128 stands for zero in the data rows.
Here are some rows, each followed by its group. Groups can overlap.
186:124:182:134:147:087:117:128:143:104:141:124:161:139:152:127:098:083:105:145:109:093:140:153:106:102:136:120:106:190:134:177:137:138:108:141:134:109:166:147:122:113:166:097:106:181:160:135:092:141:090:150:139:086:126:154:130:111:078:124:127:113:126:092 A
083:137:175:166:191:166:104:129:153:070:125:175:161:092:127:072:097:094:128:107:122:133:094:183:070:180:162:187:103:151:145:150:137:069:065:123:123:129:059:135:125:118:150:178:110:104:190:083:096:081:063:076:152:089:179:123:193:126:062:111:140:111:188:138 B
096:169:120:116:152:149:095:097:145:090:133:179:111:115:102:080:115:085:102:151:144:103:104:171:075:141:132:098:093:082:134:116:158:110:091:104:135:099:103:139:108:086:130:152:145:135:155:108:079:104:114:122:176:116:127:148:176:125:112:094:201:144:178:086 C
151:143:076:119:130:156:157:095:120:178:079:074:170:182:140:126:198:148:175:155:134:175:221:099:167:095:138:147:192:090:156:115:129:162:161:104:059:176:159:115:212:172:119:147:120:097:089:151:142:159:201:163:068:156:147:141:082:130:150:143:118:175:123:150 D
106:176:122:151:163:094:120:143:152:110:111:171:138:130:105:100:096:113:088:102:133:102:085:159:091:152:118:112:066:113:142:112:147:124:087:130:121:065:097:135:090:100:115:146:148:143:147:087:114:114:112:112:134:134:131:157:183:160:109:110:120:110:177:092 C
052:160:119:187:128:102:169:161:152:126:114:119:078:081:053:109:193:179:181:116:112:170:072:048:103:145:069:080:106:065:129:073:084:080:146:132:182:147:106:086:110:142:107:057:166:075:127:118:152:114:166:060:149:220:125:067:122:182:132:122:078:152:119:190 E
101:131:123:154:169:156:110:089:146:125:126:192:145:083:065:057:125:125:151:132:182:183:085:158:077:156:127:131:104:074:130:091:134:078:071:098:135:134:079:131:134:086:129:162:147:110:176:100:147:053:087:128:171:164:146:108:166:138:095:125:140:147:159:173 C
099:191:151:162:153:145:137:102:123:103:128:204:143:114:081:070:112:091:111:106:125:107:059:183:064:172:097:108:072:113:182:126:140:060:064:109:168:103:042:152:093:074:140:164:156:129:160:104:085:079:076:112:165:134:138:165:195:123:088:096:146:104:205:123 C
153:130:196:108:121:107:143:126:113:085:144:114:149:129:140:151:091:079:115:128:137:083:108:171:090:138:131:144:101:178:132:237:130:138:094:175:163:070:106:133:088:101:154:145:109:165:153:137:095:121:096:118:157:095:133:165:156:128:103:138:169:123:150:079 A
084:176:137:214:181:148:179:093:180:122:115:194:151:023:043:051:159:142:181:170:146:197:089:163:090:165:128:163:089:116:190:084:135:056:065:093:080:200:052:148:155:116:135:206:139:068:166:097:167:050:083:124:164:181:181:075:159:159:064:154:178:156:173:197 F
120:099:101:105:066:111:137:128:101:175:156:117:065:128:159:200:125:167:124:121:126:098:150:073:160:102:090:127:166:196:084:110:064:151:198:162:183:054:160:047:131:172:092:068:166:145:051:180:068:185:132:150:094:059:061:152:109:117:183:094:052:089:065:089 A
096:150:081:198:193:150:098:080:184:119:094:191:130:075:085:093:162:114:156:140:149:177:071:145:077:137:100:148:087:098:174:103:105:060:067:085:119:121:098:125:146:106:120:183:162:095:174:118:118:071:071:140:192:151:177:093:165:174:080:141:137:105:180:180 C
139:110:179:144:104:144:161:144:110:089:114:121:124:132:121:175:117:117:114:115:132:119:175:157:099:157:187:111:106:202:114:179:111:112:118:127:171:134:139:128:107:107:142:134:102:153:146:116:058:121:095:137:146:070:112:128:161:152:078:157:132:080:155:106 B
073:138:107:134:120:149:130:088:119:165:129:122:093:108:061:131:161:175:174:129:107:134:103:112:120:136:082:131:134:135:137:084:068:101:141:113:154:097:107:068:141:176:092:098:174:095:111:173:131:130:112:105:134:134:100:110:127:130:131:112:064:101:092:144 G
101:127:136:100:145:116:200:137:117:174:085:130:084:104:105:150:119:150:150:090:098:171:094:120:094:181:055:085:105:131:098:114:122:062:116:129:145:141:099:131:145:133:101:113:146:128:144:101:114:113:131:129:221:149:154:110:121:169:137:117:043:146:152:182 E
139:095:107:084:095:073:192:120:167:170:115:080:133:169:138:213:159:171:150:132:141:156:135:100:173:129:099:098:159:167:148:111:071:155:176:102:115:171:135:098:162:172:086:138:107:098:072:170:135:159:153:145:067:109:106:133:098:160:192:148:081:129:126:148 E
095:154:101:207:208:185:139:070:180:122:119:209:149:030:060:080:184:132:180:145:150:198:103:161:079:138:149:144:082:085:204:102:128:062:061:090:070:208:058:139:139:098:139:193:152:063:200:108:168:040:072:137:138:186:226:081:174:169:053:162:156:126:189:190 F
070:145:130:132:147:133:089:119:138:089:143:132:101:137:130:093:107:105:073:114:124:080:107:121:094:129:121:146:101:074:135:121:151:162:117:158:149:077:149:140:122:097:150:113:147:159:153:102:110:117:142:138:144:133:099:125:170:100:134:089:182:113:145:079 C
120:169:134:152:167:136:096:131:168:084:114:179:125:131:108:104:093:102:118:123:124:091:104:173:085:145:157:137:089:089:154:114:154:090:064:126:155:116:078:174:106:084:157:161:169:125:162:107:109:084:107:084:141:134:153:128:177:121:099:110:187:112:202:105 C
176:081:075:064:072:059:170:162:130:170:070:062:109:162:165:182:143:160:164:152:162:166:177:111:178:099:084:136:188:167:126:128:088:168:189:090:136:111:156:046:174:198:072:137:134:103:072:167:105:184:158:177:058:102:038:129:083:153:170:167:089:105:120:181 A
119:094:103:179:146:153:142:122:137:107:140:179:158:061:105:088:145:137:160:128:111:180:100:106:107:131:138:154:129:102:168:077:128:093:103:122:122:182:111:154:122:139:133:143:142:094:174:113:168:085:074:133:175:168:189:103:144:166:109:144:130:092:135:167 H
162:132:097:092:137:092:152:131:113:171:101:106:130:131:183:163:132:160:143:119:170:124:132:169:166:176:123:146:140:124:075:116:174:127:130:144:142:184:113:144:199:164:109:151:077:115:114:143:123:121:143:154:132:082:135:150:099:153:139:119:090:180:108:165 E
110:163:107:195:164:138:170:084:143:146:104:160:081:047:064:142:193:157:151:133:133:179:071:069:077:097:087:082:102:070:143:057:089:058:145:127:144:139:047:071:133:135:133:117:152:054:158:160:142:083:155:044:133:201:148:041:131:180:130:083:079:197:148:199 E
125:124:169:088:143:122:104:162:120:092:139:124:130:129:154:132:088:093:085:148:121:083:118:190:102:127:154:144:091:170:109:182:111:139:116:163:160:074:124:143:123:088:139:102:135:164:152:130:070:139:106:098:145:073:125:148:181:135:119:096:180:123:149:087 I
134:133:170:072:081:139:054:184:099:121:159:123:133:168:168:149:080:086:085:105:138:071:112:161:139:138:110:124:090:186:163:181:177:155:137:183:144:085:127:200:084:100:172:096:124:197:124:134:135:157:155:090:124:103:124:155:147:091:127:201:198:122:165:060 I
093:111:116:132:113:134:151:094:127:171:137:133:071:086:119:145:139:185:157:134:082:108:112:088:132:139:109:114:152:129:106:107:112:131:179:122:130:110:129:055:121:163:074:076:173:097:081:135:114:136:147:126:087:121:106:136:086:137:155:101:056:135:094:113 G
159:103:110:066:107:118:153:176:114:184:112:024:106:182:163:183:136:167:164:130:171:134:239:086:208:098:102:115:236:132:114:151:100:185:213:097:144:094:182:041:198:194:057:093:116:111:014:155:131:213:186:150:063:100:004:167:042:097:198:176:113:138:103:164 A
157:117:175:133:115:120:107:148:095:118:126:141:140:135:148:104:108:081:070:107:113:101:115:167:122:111:163:146:109:165:142:153:185:149:116:182:106:138:150:184:115:092:194:137:103:181:152:096:133:130:113:148:106:084:152:146:152:089:122:152:170:120:156:112 A
092:102:121:162:193:156:111:123:129:097:109:124:136:077:104:088:150:125:152:111:152:143:128:172:085:161:161:164:139:139:130:124:111:064:060:085:117:155:086:132:132:129:136:170:137:094:162:101:089:068:054:112:148:136:144:126:150:153:071:165:151:142:167:163 D
127:101:203:129:106:128:140:168:098:104:131:110:123:118:175:134:091:108:112:107:114:126:129:149:101:127:153:103:103:202:111:177:098:123:122:125:207:131:132:122:081:122:154:136:090:149:148:184:103:131:075:130:181:088:142:119:155:093:108:203:121:086:131:121 B
133:099:093:072:074:060:138:204:096:131:121:015:107:187:182:177:130:152:168:150:195:159:197:083:204:146:095:131:231:181:072:156:087:201:204:141:211:089:211:063:170:210:029:087:121:110:020:143:127:200:180:122:036:075:011:151:053:159:215:132:100:149:058:139 A
142:113:189:092:121:163:070:154:108:103:164:125:114:136:151:136:060:084:073:121:159:092:128:142:094:152:179:126:092:159:141:186:165:155:116:164:126:064:183:127:085:095:156:141:124:178:127:124:103:111:128:130:127:076:111:135:154:115:160:131:137:173:140:082 I
188:137:148:109:095:103:116:116:103:102:107:158:138:145:149:119:096:079:098:145:115:088:113:165:137:075:171:122:104:206:139:165:164:148:108:169:095:127:144:175:119:090:191:143:093:167:143:099:105:150:099:179:140:088:111:164:130:115:103:109:161:089:126:089 A
188:134:106:126:133:109:110:143:113:184:152:124:122:134:115:166:089:123:127:122:106:118:136:137:159:078:139:126:106:123:163:096:173:124:128:133:096:153:122:178:108:113:145:132:160:140:127:123:168:157:149:116:086:162:130:138:109:129:116:121:152:135:118:150 E
054:141:114:173:129:124:159:094:140:147:091:150:081:070:074:127:197:169:168:106:095:197:040:040:064:129:070:061:103:059:129:090:071:065:139:121:131:156:075:081:147:139:104:068:158:058:132:148:126:078:161:075:165:176:152:061:131:178:150:092:067:178:155:178 E
176:125:204:077:094:103:066:152:071:076:162:121:141:158:170:143:067:058:052:091:062:036:133:157:113:126:199:099:095:170:119:205:198:153:117:182:109:128:175:176:066:059:199:098:095:204:144:131:161:156:105:162:171:114:154:173:133:092:088:143:182:102:140:041 H
097:104:173:104:127:131:125:135:123:085:147:174:150:094:138:123:070:077:092:087:155:116:100:191:080:163:153:133:067:188:175:170:155:094:064:116:125:107:092:175:078:101:157:141:154:133:179:096:087:076:077:066:155:104:167:159:211:165:080:145:155:091:190:109 I
115:122:161:110:176:168:142:147:128:076:132:145:149:133:126:107:082:087:084:080:130:103:116:193:084:149:157:170:099:167:145:154:143:115:069:123:138:072:118:146:139:091:149:124:157:150:167:102:067:108:106:108:159:103:120:152:188:126:101:107:172:145:194:089 I
212:141:183:095:134:122:063:154:085:148:146:109:144:215:157:152:076:081:075:156:069:052:143:120:149:078:115:137:098:155:144:154:161:192:138:203:087:107:183:202:073:084:164:074:106:213:117:120:148:177:148:156:151:126:136:190:121:043:116:130:106:104:108:070 I
145:154:110:100:123:115:102:139:116:171:171:092:154:197:151:146:120:140:126:150:097:112:159:105:176:087:100:136:146:127:144:108:152:174:152:149:120:151:181:159:132:156:132:128:100:151:088:170:184:188:158:129:094:153:116:147:074:105:170:116:128:136:089:106 E
160:131:131:150:125:121:087:132:118:101:133:147:156:147:153:090:092:078:114:121:148:099:137:151:127:088:157:156:107:164:149:174:174:162:098:167:096:135:155:183:133:100:187:141:103:167:152:126:120:136:096:152:171:106:124:163:155:062:084:125:183:131:146:109 A
186:144:157:079:120:159:082:158:100:136:156:118:113:164:160:150:101:074:094:119:119:096:131:166:135:151:108:125:083:209:124:176:145:145:132:149:120:102:127:187:057:094:178:154:093:193:122:116:123:143:151:104:133:102:126:142:134:081:153:168:127:134:139:064 I
109:184:123:202:107:129:127:093:156:166:093:144:128:126:029:120:157:183:157:160:082:173:116:066:148:144:098:080:118:063:125:082:059:119:157:125:097:170:103:112:128:180:125:081:154:097:112:113:194:148:172:147:090:171:142:088:104:113:216:130:098:160:095:154 F
131:118:111:051:066:092:079:172:138:121:136:107:104:216:169:172:077:137:054:147:083:069:144:064:186:073:102:090:123:121:089:151:179:220:195:232:144:085:193:181:087:147:119:062:167:200:072:100:199:194:226:143:067:123:034:195:071:009:171:089:116:135:122:044 C
167:121:140:132:132:100:093:154:115:140:120:149:148:143:148:140:078:067:091:092:082:091:125:138:111:103:114:174:095:126:168:148:168:146:110:170:143:117:163:143:095:120:168:122:131:187:147:121:146:153:115:116:155:140:137:162:137:087:106:158:169:080:148:105 A
129:141:066:136:127:106:177:112:104:195:156:088:104:105:099:121:205:201:161:150:158:189:157:079:184:132:112:134:184:092:129:090:126:133:170:061:071:181:089:088:214:196:078:170:108:060:074:136:192:127:198:151:054:160:141:120:103:139:191:149:136:173:099:168 G
117:122:123:152:174:160:114:123:170:165:113:187:152:061:065:077:144:132:162:105:135:164:091:135:084:146:130:150:089:067:182:098:133:050:070:104:099:139:080:115:121:123:119:165:156:086:165:111:154:063:095:107:170:137:183:090:170:171:086:125:122:129:184:165 C
117:098:129:057:155:112:185:171:109:129:080:083:130:118:152:181:137:154:143:119:173:163:102:156:151:193:144:116:146:174:069:154:175:117:130:166:141:176:117:125:207:121:087:150:113:110:122:100:102:127:149:130:129:093:174:107:085:187:122:096:077:194:142:177 E
114:158:128:129:161:137:094:129:138:119:141:176:128:146:098:106:110:115:112:142:123:105:115:169:113:116:128:117:090:083:124:130:122:111:098:108:148:093:091:153:094:104:142:143:141:134:149:126:123:111:109:096:153:133:093:156:152:112:121:111:164:115:178:094 C
094:132:076:073:141:165:173:110:150:177:187:096:141:125:148:149:159:174:171:119:182:159:140:126:132:135:149:137:170:097:118:118:087:120:130:038:116:166:127:104:157:171:046:149:153:067:093:109:120:111:143:117:072:150:138:115:112:216:135:086:111:148:078:152 G
140:157:149:095:140:127:144:122:140:106:135:183:138:137:090:128:089:111:113:104:138:120:089:172:103:126:090:118:086:127:182:122:154:102:099:118:148:093:088:153:091:108:131:156:157:149:150:100:136:117:122:104:127:133:130:139:138:120:120:106:162:109:185:116 C
111:176:126:148:155:105:156:120:146:121:105:150:097:089:121:113:137:157:163:103:118:154:108:114:090:167:079:092:115:096:098:110:144:084:123:158:131:152:097:097:135:146:104:089:115:116:151:139:128:085:136:118:189:144:167:125:119:138:117:095:033:178:114:166 E
132:106:117:106:126:144:136:090:130:141:149:121:166:130:147:151:157:127:117:139:088:105:140:082:140:091:122:113:179:125:115:116:082:184:157:084:101:125:159:110:085:130:110:102:140:118:148:134:164:126:105:155:147:163:142:135:125:112:131:157:133:068:075:109 H
137:148:203:077:118:140:057:140:128:101:155:150:107:127:128:129:071:090:068:135:183:090:078:140:108:137:156:136:087:163:118:199:166:148:111:151:113:084:135:156:121:073:152:127:086:171:111:114:109:124:148:126:123:115:107:128:170:110:132:134:170:134:113:068 I
090:123:139:125:134:087:179:152:160:153:101:117:087:102:079:126:137:166:152:075:126:165:122:109:101:179:091:109:120:115:094:113:122:067:120:139:142:161:107:147:149:142:112:079:112:109:143:105:122:104:129:121:178:150:153:079:092:183:112:097:046:155:127:183 E
071:132:083:152:131:142:100:096:133:197:157:135:100:154:105:136:184:192:170:133:104:150:137:076:147:098:072:161:153:092:110:063:145:142:157:109:064:159:142:112:162:182:107:129:128:102:106:153:176:124:169:117:093:177:111:106:083:089:175:130:078:153:081:119 G
120:140:094:149:056:080:145:087:146:200:141:162:100:157:099:080:141:204:163:178:095:129:072:078:157:097:037:128:124:123:134:028:121:129:177:125:095:134:130:109:104:177:082:123:104:116:097:140:163:155:156:156:080:163:163:136:087:152:155:105:066:088:075:150 G
129:149:037:153:132:136:176:099:135:166:159:091:099:139:125:134:205:195:175:172:166:190:182:094:193:114:132:121:186:119:147:114:071:123:155:064:089:183:106:091:234:178:084:174:113:089:086:147:171:137:172:122:071:163:134:105:099:156:160:133:101:177:099:172 G
137:181:124:116:127:097:156:131:125:140:083:128:126:143:081:152:117:146:156:090:087:106:108:132:118:120:069:115:109:112:123:069:122:099:138:122:161:153:090:131:100:161:123:102:140:111:132:121:130:151:127:099:146:139:127:130:105:111:135:133:109:152:164:164 F
144:117:161:149:149:153:150:141:134:070:151:140:153:105:159:136:112:095:101:105:129:135:150:172:085:167:172:113:122:162:124:185:109:095:099:125:150:112:128:139:123:108:160:135:111:137:159:114:051:101:082:146:159:070:134:154:160:137:094:151:133:116:139:112 B
104:179:120:180:127:125:177:109:119:153:114:141:087:065:059:133:180:166:189:126:094:182:044:069:088:117:060:051:102:083:147:089:062:067:147:115:136:155:064:048:112:141:102:112:177:050:147:141:154:097:144:079:163:194:155:069:133:175:133:127:030:182:133:217 E
114:145:130:116:141:131:109:118:157:105:135:185:143:119:118:109:093:103:115:133:130:097:060:176:089:124:122:144:082:093:164:121:153:096:093:134:140:112:051:148:084:085:137:168:158:117:165:096:116:105:104:100:149:134:162:150:169:112:124:132:197:107:174:120 C
091:170:115:190:172:140:135:080:156:124:099:178:145:068:065:089:157:157:180:113:139:178:081:130:088:145:124:115:107:073:215:080:144:079:069:096:083:190:061:135:143:158:123:172:122:062:178:108:190:057:101:128:165:177:193:092:152:171:076:153:104:140:135:170 F
119:160:117:074:120:119:060:114:156:095:122:146:138:142:137:136:103:116:111:116:103:105:083:123:108:136:089:085:087:093:161:119:113:145:120:155:153:069:139:163:084:117:123:129:143:162:129:111:137:129:132:127:139:118:115:158:160:115:161:104:134:118:151:068 C
133:050:115:088:066:130:145:151:110:179:144:134:073:109:168:168:125:152:129:110:122:099:138:090:151:158:083:141:160:171:081:108:094:157:192:153:159:041:166:044:141:154:092:074:177:142:045:135:077:158:138:112:079:085:037:121:093:147:170:071:053:094:069:098 A
115:138:117:133:099:124:130:108:140:158:102:113:085:072:112:128:137:166:134:074:106:176:128:101:123:171:082:090:116:059:083:082:142:070:127:155:131:180:084:091:133:127:113:084:128:126:133:108:126:087:145:120:181:136:158:110:129:146:131:082:060:184:125:185 E
085:147:155:162:166:161:089:102:176:066:140:190:128:090:121:071:115:064:087:140:149:122:110:199:045:171:167:126:091:108:132:168:148:066:057:101:144:122:078:149:114:043:159:147:126:125:197:110:064:048:053:104:148:103:194:127:203:144:071:109:186:113:181:124 B
130:159:120:131:160:120:118:088:164:119:113:150:112:091:096:108:138:136:120:157:101:138:101:132:121:123:132:086:110:092:127:101:136:115:113:133:128:137:115:140:134:115:136:115:151:128:142:111:134:107:138:133:134:123:152:116:108:126:131:098:114:171:139:132 F
099:155:135:131:068:106:195:134:146:155:094:130:101:096:101:122:133:176:183:103:088:177:106:117:123:181:075:127:107:097:090:069:133:068:132:141:154:200:096:137:136:145:109:083:126:121:123:093:138:107:143:074:174:157:163:106:098:171:122:106:038:169:114:178 E
104:132:168:125:142:155:103:153:121:060:129:149:111:074:165:115:090:070:083:106:097:100:117:211:080:145:173:154:114:152:145:176:146:102:092:157:145:095:106:152:141:080:159:141:133:159:163:079:079:114:089:097:141:094:124:134:175:115:107:100:196:125:181:086 I
187:107:065:080:089:108:171:134:093:198:126:071:178:189:163:165:178:174:163:140:084:159:199:074:229:070:152:109:214:117:107:078:180:191:208:116:093:183:185:131:187:168:091:126:107:109:084:161:183:201:208:193:083:130:134:159:034:132:198:148:105:147:028:163 D
124:173:126:126:166:123:126:139:127:102:115:164:152:155:101:102:099:099:123:108:137:115:110:176:100:115:136:132:077:101:163:112:142:095:087:118:152:103:086:146:081:095:137:147:138:148:142:128:116:128:108:092:151:138:132:133:156:144:082:120:152:103:177:103 C
086:205:076:176:116:150:112:088:151:150:170:133:081:150:056:106:135:180:139:155:084:144:127:074:158:092:067:087:161:053:114:083:103:111:156:123:073:129:128:153:139:182:128:105:111:138:097:145:160:143:172:133:117:166:149:117:062:073:135:117:114:120:080:146 G
152:069:100:140:139:083:117:166:111:152:109:115:132:155:151:097:183:118:164:113:142:168:190:081:164:110:142:108:165:099:124:123:168:149:166:108:110:192:174:128:155:173:128:105:118:130:109:155:150:133:137:162:154:166:186:135:103:145:122:168:140:140:077:185 D
168:098:105:043:067:068:159:158:127:184:088:058:116:162:189:193:148:151:172:141:178:142:149:100:191:137:112:127:209:148:094:135:079:170:209:108:172:111:166:059:142:198:058:123:141:095:056:166:111:182:172:174:057:079:062:141:056:153:189:165:084:151:066:171 A
163:090:097:048:076:081:169:189:109:153:091:042:099:171:161:144:112:175:158:164:166:152:194:076:210:120:129:090:237:177:067:126:085:183:211:095:141:100:192:063:164:191:055:090:133:102:050:172:126:217:191:172:055:088:028:139:039:121:186:160:070:134:063:159 A
159:082:172:117:141:174:117:129:114:071:145:121:145:111:189:161:097:112:113:124:145:127:179:170:107:120:186:119:132:151:099:179:135:132:127:113:157:127:124:126:136:101:159:118:108:150:139:133:062:125:114:141:151:092:114:113:151:113:103:148:154:120:116:109 B
097:076:204:154:178:156:124:157:117:082:153:146:126:076:162:104:110:086:122:122:166:128:132:170:080:157:149:122:107:145:115:193:129:101:094:106:130:121:140:126:151:082:146:156:106:131:170:115:041:079:081:101:156:080:148:099:160:129:077:158:140:136:112:117 B
105:110:157:084:125:085:136:153:153:088:125:135:105:123:133:139:091:118:091:134:131:113:089:100:107:150:085:122:135:163:062:129:086:121:125:130:227:014:138:038:094:131:073:076:175:143:103:096:051:128:137:117:125:096:065:150:120:128:163:089:094:132:151:125 F
202:089:138:137:106:103:081:161:111:103:130:109:137:199:169:157:087:085:054:140:049:055:174:137:142:096:164:119:114:219:100:147:169:171:136:197:143:096:181:201:085:071:219:082:044:210:154:157:123:162:126:129:125:010:130:123:074:046:104:126:138:108:098:058 B
133:094:097:152:143:143:155:111:118:127:130:149:166:097:109:077:140:152:145:128:102:181:090:120:124:114:125:123:140:119:130:082:151:111:141:126:133:179:117:143:139:132:118:123:133:104:149:121:157:109:097:132:146:149:178:134:118:151:126:139:116:114:128:165 H
Which 5 groups are nearest to each row below, nearest first, going by the distance to the centre of the group?
145:142:176:105:090:113:097:142:134:097:120:110:126:178:126:134:054:122:081:115:061:035:098:114:111:098:063:114:087:144:112:141:139:153:163:212:188:092:146:127:067:122:153:050:151:183:122:126:122:187:131:182:153:139:069:147:099:054:145:105:092:111:113:086 >> A I H C B
Which 5 groups are nearest to each row below, nearest first, going by the average distance to the group's rows?
121:176:136:190:194:148:119:060:141:171:117:182:100:050:043:107:181:142:157:155:141:178:088:123:099:131:128:125:103:086:174:106:131:063:072:081:064:179:071:138:139:121:148:172:138:082:170:123:156:055:095:118:132:168:209:099:172:141:090:111:112:152:155:176 >> F C E H G
139:077:171:165:143:126:124:159:120:091:127:137:130:088:167:134:099:091:116:134:124:131:142:151:073:158:162:126:110:175:119:173:109:092:091:105:148:137:111:157:097:095:148:150:112:144:182:144:083:100:085:126:174:073:158:097:178:128:088:183:134:086:160:145 >> B I C H F
Which 4 groups are nearest to each row below, nearest first, going by the distance to the group's nearest row?
083:121:103:165:110:181:116:117:121:127:135:128:101:084:133:115:133:173:152:153:106:142:152:106:132:160:151:170:169:080:079:086:134:111:148:135:151:110:156:083:165:160:099:099:144:116:092:158:080:115:142:078:110:124:092:123:094:139:142:087:092:149:090:124 >> G F E H
103:114:127:130:108:122:160:106:132:172:141:147:079:113:120:129:146:173:157:131:090:131:096:099:127:145:040:152:145:122:120:087:122:137:167:158:154:094:092:042:103:163:072:097:158:113:098:121:121:136:132:138:076:122:102:134:154:168:147:110:054:129:090:128 >> G A F E
108:067:101:112:125:112:102:105:142:140:159:151:159:125:129:114:135:128:112:106:087:112:137:125:126:115:149:130:149:121:114:090:133:166:152:153:117:120:162:095:095:111:135:083:135:128:140:141:155:125:097:188:149:104:154:147:108:120:128:128:132:086:127:111 >> H F A C
Which 4 groups are nearest to each row below, nearest first, going by the distance to the centre of the group?
184:134:123:093:087:078:041:111:093:083:114:119:168:178:203:121:085:070:037:150:061:044:113:111:166:049:150:122:113:164:174:165:214:217:154:253:115:076:167:223:105:084:205:148:090:207:141:127:150:177:153:206:120:075:109:177:105:034:133:134:184:120:114:047 >> I A H B
075:155:120:181:117:092:155:103:126:117:108:179:088:081:070:129:180:177:170:144:146:189:037:049:084:119:075:057:103:086:133:100:057:074:149:135:153:140:067:108:143:134:092:077:137:057:144:117:140:105:152:064:144:208:179:053:152:182:129:077:059:153:119:198 >> E F G C
161:092:099:057:068:127:158:148:115:163:159:045:138:156:161:183:070:170:103:131:174:127:132:059:186:143:119:090:212:148:051:101:094:192:201:133:207:093:186:058:122:165:041:065:176:127:038:138:099:192:203:165:069:130:072:138:115:166:221:093:073:132:050:144 >> A G D E
089:177:128:152:166:160:119:114:154:077:133:167:122:145:099:100:130:097:110:124:128:100:095:182:084:110:135:136:081:096:165:120:135:093:092:107:148:100:092:146:141:077:144:143:144:124:164:111:105:103:107:118:163:118:116:143:157:129:108:099:171:118:183:096 >> C B F I
064:108:142:130:142:120:158:121:136:122:082:135:095:084:100:142:151:159:152:123:126:140:081:100:103:127:099:082:124:094:140:109:071:080:139:111:165:153:105:086:140:147:126:092:156:095:131:131:127:096:135:066:146:152:116:069:125:113:120:117:122:127:130:166 >> E F G C
172:094:175:064:054:077:077:192:076:126:110:080:181:170:175:162:066:069:070:094:098:036:106:125:134:109:119:092:088:198:122:156:178:188:153:222:162:087:201:167:041:095:157:086:138:231:146:126:151:187:113:172:170:082:111:175:105:103:088:158:157:061:128:055 >> I A H B
124:165:098:132:114:121:123:088:107:142:133:148:100:144:087:113:141:155:157:108:117:119:093:137:132:117:120:113:118:094:125:086:116:085:129:110:133:127:082:134:133:129:134:109:149:125:109:133:125:133:134:139:126:155:120:116:124:111:130:097:102:130:128:152 >> E F G C
157:065:087:055:110:092:160:170:114:163:109:065:105:145:192:164:126:155:157:144:158:166:178:073:194:108:089:082:226:122:130:113:108:205:201:120:157:088:180:051:175:182:067:118:117:113:048:138:118:203:177:183:092:103:017:153:052:102:212:121:095:155:049:161 >> A D G E
126:125:194:125:155:155:113:134:134:079:148:165:174:100:123:115:089:075:064:106:175:105:103:194:072:151:166:129:106:146:158:160:148:101:089:116:132:096:081:152:084:084:143:141:154:139:167:076:069:101:088:123:177:092:162:154:183:142:107:090:175:101:207:108 >> B C I H
Which 4 groups are nearest to each row below, nearest first, going by the average distance to the group's rows?
091:150:065:190:103:182:154:044:129:204:173:166:075:103:097:101:204:205:196:212:104:161:109:087:149:091:098:154:121:088:092:057:129:118:157:106:061:144:123:072:151:163:100:094:133:084:097:140:137:093:185:147:089:176:151:084:094:160:164:086:072:182:098:163 >> G E F D
116:158:082:096:118:105:185:112:124:194:143:070:150:154:115:176:236:208:184:176:138:185:148:083:195:132:096:145:183:109:138:083:086:159:155:060:072:183:106:104:214:213:054:186:097:069:074:154:241:151:198:144:053:180:154:122:106:180:204:135:093:171:082:153 >> G D E F
184:077:109:080:078:094:155:190:124:153:090:050:119:184:186:196:132:165:155:136:155:157:193:111:176:145:099:129:210:130:109:109:105:178:219:103:180:082:189:043:162:214:071:110:108:103:056:163:135:204:199:166:060:104:031:141:048:115:193:176:097:169:079:160 >> A D G E
200:137:158:122:100:083:112:113:092:112:102:119:163:162:147:125:094:083:130:111:096:071:128:161:134:105:169:132:114:174:141:156:133:134:129:174:124:120:163:173:090:111:164:129:100:163:132:141:132:162:095:146:170:117:112:146:112:107:081:142:118:099:124:096 >> I B H A
099:154:134:148:183:173:151:089:150:087:112:179:151:104:094:103:123:103:115:142:122:113:091:146:051:160:133:106:080:078:147:111:133:074:058:119:114:118:056:170:131:061:127:150:172:118:188:098:099:069:080:088:153:103:163:127:184:126:067:106:162:128:211:148 >> C B F I
097:133:080:146:141:143:170:106:126:158:146:079:121:128:125:143:227:191:179:124:167:189:180:103:182:143:154:136:179:092:117:104:093:156:148:050:086:159:138:092:227:195:051:155:097:065:074:160:178:128:194:107:062:157:110:109:105:171:182:153:126:195:098:159 >> G D E F
094:177:150:157:117:078:159:134:143:132:089:110:090:075:073:092:158:180:186:122:113:186:069:073:119:147:074:082:124:103:119:109:078:073:165:133:167:161:101:081:135:144:115:085:166:084:122:138:173:125:154:052:177:196:131:044:099:168:131:099:062:150:089:178 >> E G F H
105:155:051:114:101:100:196:116:101:196:142:061:107:178:109:160:206:211:171:132:119:186:136:076:195:113:110:157:182:096:130:097:085:139:149:035:136:193:106:110:211:211:069:137:118:078:076:169:196:146:182:126:058:179:159:103:091:172:192:127:114:169:083:161 >> G D E F
147:108:124:069:095:132:148:149:120:212:160:042:099:158:177:193:082:154:110:151:148:101:144:108:167:115:082:155:216:130:048:125:063:158:196:145:197:093:170:023:101:162:061:093:150:114:058:146:106:190:175:096:071:095:043:114:098:100:206:117:051:127:073:108 >> A G E D
185:115:168:087:098:117:085:106:085:127:132:124:192:181:175:130:072:074:058:138:057:048:140:145:142:076:162:099:072:164:109:167:189:174:125:178:128:091:161:190:078:085:191:098:108:215:159:138:163:151:097:186:183:080:166:168:105:082:095:170:205:096:125:043 >> I H B C
072:162:091:189:120:169:144:063:111:164:164:137:069:125:116:117:165:194:186:165:114:152:130:070:169:080:092:148:151:085:084:084:112:152:154:121:080:134:132:100:126:147:106:125:122:099:076:135:148:138:173:130:067:194:108:101:084:103:168:115:109:146:084:150 >> G E D F
